Each named turn below is shown by a few rows before and after it. Which turns, in which order, take the first row of each later pair to the second? The first pair is answered.
redi:
[-11   7   5 -20  32 -23 -39 -40   6 -28   6 -14] => [ 30  15  23  -7  27  17  -9 -48 -14   5  13  31]
[-25  -3  14  11   8 -37 -29  -9 -26 -31   6 -24] => [  5  16  15  20  13 -13 -16 -41 -41 -20   3   2]
[ 28  -7  12 -12   3  -1 -17 -29 -23  12  29  19] => [ 16 -19  27 -18 -11 -11  -5  10 -11  21  35  13]
nes:
[  8   0  13  32 -14  17 -10 -18 -29  -2  -9  39] => [  8  14 -29  28  -1  42  16  -5  14   3 -14  13]
[ 10   5  25 -14 -14  30  42  60  27  46   6   8] => [ 22   3  34   3 -14  -3 -26 -50 -50 -15  14  54]
[-16 -28  30 -17  -7 -38 -27 -11   0 -21  38   9] => [-13   2 -34 -16  10 -19 -11 -26  43 -24  26 -29]
Pavu:
[ 36  13   3  29  12  39  19 -19 -12  24  -8  18] => [  2   1 -10   2  46  11   0 -24  11  -1  -3 -44]
[ 15   2  17 -26 -27  -2  -5  24  19  11  -3  18] => [ 10   1  16 -45  -2  -5 -12  18  19  12  12   1]
[-11   7  -3 -55  24   2  18 -10  -5  13   5 -26] => [-30  13 -41 -23 -17   7   7  20  10  -8 -21   0]

Between the rows of a pair lie 2 to 3 turns.
[ -3  28 -43  29 -35  24  18  24  23 -10 -43  10] => [-55 -12   1 -11   3 -21 -30  28   9 -36 -24 -29] -> nes then Pavu then Pavu
[-12   1 -27   0  27  18  -7  14  44  21 -10 -37] => [  8  10 -10  21  26  14 -35 -49 -10  -6  -2  -1] -> redi then nes then nes
[-11 -12  23 -11  28  15  -9  22   6  31   2 -21] => [ 3 -5 23  3  3 24  0 34 -9 37 -7 17] -> Pavu then Pavu
[-24 -10   8 -26  -4 -37  -6  22  12 -13   9 -20] => [ 26   8  21 -10  -7   4  17 -16 -18  19   7  32] -> nes then redi then redi
[ 47  -2  34  -3  21  11  29   7 -26  35  23  -1] => [ 19  -2   8  -8  23 -37 -23 -44 -35 -25  19 -21] -> redi then nes
[ 33   8  33 -27  -8 -15   8 -16  -7   2  23  20] => [  3 -13  30 -15 -29 -23  16  41  12   3  11   7] -> nes then Pavu then nes
[  7  -8  24 -33  14  -7  45  31  -4  18   2   8] => [  1   9 -14 -29  42 -15   3 -32  -3 -28  -2 -12] -> redi then redi
[-29 -17  23   9 -13 -35 -46   8 -19 -32  -3   0] => [ -6  -3   4  19 -47  -4  11  48  10   4 -10  21] -> nes then Pavu then redi
[-28 -22  23  54  17  21  -3  37 -20  10 -13   8] => [ -2 -16  15  52  41  44  22  27  -8  31  -9  -2] -> nes then nes then Pavu
[  8  -8  31 -24 -45 -64 -17   1 -19  -1  57  51] => [ 41  48 -59  -6 -32 -13  18 -43  25   4  42  42] -> nes then Pavu
[-28 -28  38  -4 -40 -28  18  72  -1   8 -11  11] => [-25 -27  48   3 -44 -41 -13  25 -37 -18  -3  28] -> nes then nes then nes
[ -1  -6   8  18 -55 -12   7  25 -19  16   2  44] => [ -7   8 -28  13 -47   2  26  42  23  24  -5  19] -> nes then nes
[-22  -5 -25  14   8 -20 -39 -30  -9 -45 -10 -31] => [-25 -30  22   9  -7 -36 -41   6 -25 -23  -3   0] -> nes then nes
[ 26 -41  31  20  -5  44  32  14  13  25  -3  21] => [ -6 -50  15  -3  33  19  14  17  41  11  -1 -41] -> nes then Pavu then nes
[-22   1  -8  17 -22 -21  -7  27  10 -18  -9  12] => [-15  -7   3  -7  13 -37 -29 -12  -5 -26   8 -12] -> Pavu then redi then redi
[ 25 -14   4 -28 -26 -22  49  15  31  14 -14  -2] => [ 29 -24  29 -19 -30 -35  33  20  11  16  -7  16] -> nes then nes then nes
[ -5 -13  12  -7 -36 -49 -30 -32 -38 -41  16  37] => [ 17  -7  36  -6 -39  -7  38  57  -1  38  12  36] -> nes then redi then nes
[ -5  33 -19  14 -12  35  -4   1  11  12 -28 -46] => [ -8  22   3   5   8   7 -35 -35 -22 -13 -10 -46] -> nes then Pavu then nes
[ 39   2 -13   2  19  19  -3 -65  -2  -5 -22  27] => [ -5 -41  37 -13   5 -33 -28 -11 -24 -18 -14  32] -> nes then redi then nes
[  4  -4 -23  19 -45  -1   4 -19  15 -25 -22  35] => [  1 -30  32 -37   1 -22  26  14  26  19  15  -8] -> nes then Pavu then redi
